In the rows, zero is written as 100.
The same turns and mirrors carry the whole set onto itself and the rows of a family onto each other. Which other rows belong to the same family as each row named below? List them in the order they appear above.
These 15 rows form 3 families of 5 rows each.
Q: 106	129	93	106	112	100	116	72	121	110	74	101	92	97	138	94	113	95	102	96	83	79	92	60	122	110	107	114	102	102	116
W: 88	94	88	101	133	91	130	99	144	108	73	128	89	96	111	81	117	100	100	97	99	93	97	75	113	107	104	99	110	96	98
C: 99	113	84	97	117	82	83	111	100	121	76	110	106	113	137	97	97	137	85	116	104	99	116	88	110	111	92	93	93	112	89
J: 118	92	81	92	104	83	104	109	122	93	81	128	94	85	131	100	106	113	107	107	105	87	101	82	93	118	98	72	120	84	86
Z: 112	106	78	102	109	85	116	98	124	86	72	118	87	99	133	100	111	112	103	119	99	91	82	86	92	104	86	77	122	77	75
S: 78	107	85	98	141	94	140	95	130	110	74	108	76	107	113	84	113	99	98	107	94	96	84	80	119	94	88	103	111	90	101
B: 84	99	94	85	142	99	120	101	114	108	74	109	96	107	109	83	130	113	89	99	106	100	91	80	133	113	89	112	98	93	95
R: 121	95	77	93	107	82	98	101	106	90	73	107	96	99	116	98	121	108	87	108	108	89	95	90	110	116	84	97	118	86	63
H: 93	105	82	82	109	73	100	106	100	111	94	72	80	105	120	125	98	101	106	107	77	93	97	91	119	95	90	80	120	92	118
U: 90	101	101	93	108	66	101	109	91	126	103	81	91	116	114	115	113	102	97	94	98	98	107	86	128	98	96	86	111	105	98
X: 106	125	107	99	108	98	107	80	87	109	86	88	101	111	143	103	124	113	103	97	100	87	82	60	126	116	104	108	101	89	99
T: 99	134	87	100	116	102	115	76	103	112	76	81	84	107	146	101	100	108	105	111	80	85	82	64	118	102	99	110	108	91	118
M: 87	111	80	87	127	84	93	117	116	109	74	112	97	105	138	106	90	141	101	126	90	104	104	92	101	103	88	72	98	97	109
F: 104	112	90	80	104	78	103	99	105	119	96	84	82	92	120	118	107	88	102	92	77	85	107	82	131	102	92	89	111	107	127
D: 100	111	85	74	117	86	88	118	108	118	86	114	97	91	140	106	90	130	101	111	92	94	118	85	112	114	92	73	97	106	123

Same family as M: Z, S, H, T
Same family as F: Q, W, J, D

The same turns and mirrors carry the whole set onto itself and the rows of a family onto each other. Which other rows belong to the same family as each row named below? List them in the order they appear above.
These 32 rows form 4 families of 8 rows each.
ririd: 104	98	106	89	87	89	105	88	107	105	112	94	131	81	100
lekur: 83	103	107	87	79	93	105	112	90	106	99	94	127	88	99
fam: 83	95	106	90	78	88	99	110	93	106	97	91	121	86	108
Zere: 90	103	94	91	79	87	112	111	80	102	103	86	112	80	96
kalof: 88	115	107	97	85	96	105	97	82	118	92	107	121	88	105
bom: 88	92	108	85	75	93	108	102	99	113	116	90	117	93	109
fot: 86	94	91	89	77	87	110	110	80	107	98	91	107	82	103
leb: 98	102	82	101	89	87	100	92	86	106	100	80	114	77	93
tugi: 112	102	99	110	113	100	104	108	101	78	87	101	79	111	92
mupof: 92	93	88	83	86	109	115	86	86	121	110	101	114	94	94
rer: 112	97	111	105	113	110	103	100	119	84	103	99	88	122	98
nani: 100	112	92	114	113	108	89	107	95	97	91	109	74	100	93
gep: 112	97	110	113	105	111	105	97	122	90	100	108	90	122	97
nezep: 95	111	113	108	115	104	95	98	101	95	86	121	84	107	107
Bof: 111	92	84	103	116	117	98	97	112	91	109	96	79	100	91
bag: 115	92	93	110	106	104	105	97	113	89	101	108	80	119	84
gadug: 94	106	94	98	89	94	96	104	70	121	96	90	106	87	95
kivuk: 103	89	112	77	89	105	107	96	95	119	111	102	125	92	98
gen: 112	113	116	111	114	100	92	108	114	85	95	113	92	92	103
liviz: 91	87	90	82	75	86	108	102	91	112	117	91	107	90	96
kive: 112	95	112	100	118	97	95	89	126	83	105	107	95	100	102
pip: 89	97	105	85	78	97	111	103	100	107	119	84	123	91	101
Rif: 105	103	113	107	113	106	96	109	111	82	84	110	92	118	96
pali: 105	86	87	86	92	103	104	93	86	115	113	77	110	86	93
ziko: 99	90	95	94	117	116	105	88	105	98	103	115	78	113	97
kaz: 111	99	94	117	108	105	107	105	103	83	83	107	80	111	90
Tilaf: 108	95	110	92	114	120	100	100	121	95	107	121	94	105	96
nodap: 88	96	90	83	76	93	110	103	86	113	118	90	110	93	89
nekib: 110	96	97	103	111	105	101	100	107	89	102	105	76	124	85
fasip: 107	101	109	118	108	105	96	105	115	84	82	108	94	114	95
Kodib: 106	107	118	95	89	86	99	104	88	110	100	94	124	78	104
Til: 105	98	88	112	120	95	91	93	104	84	93	94	78	96	96

Same family as kive: ririd, kalof, leb, mupof, nezep, ziko, Til
Same family as nodap: lekur, Zere, tugi, rer, pip, Rif, nekib

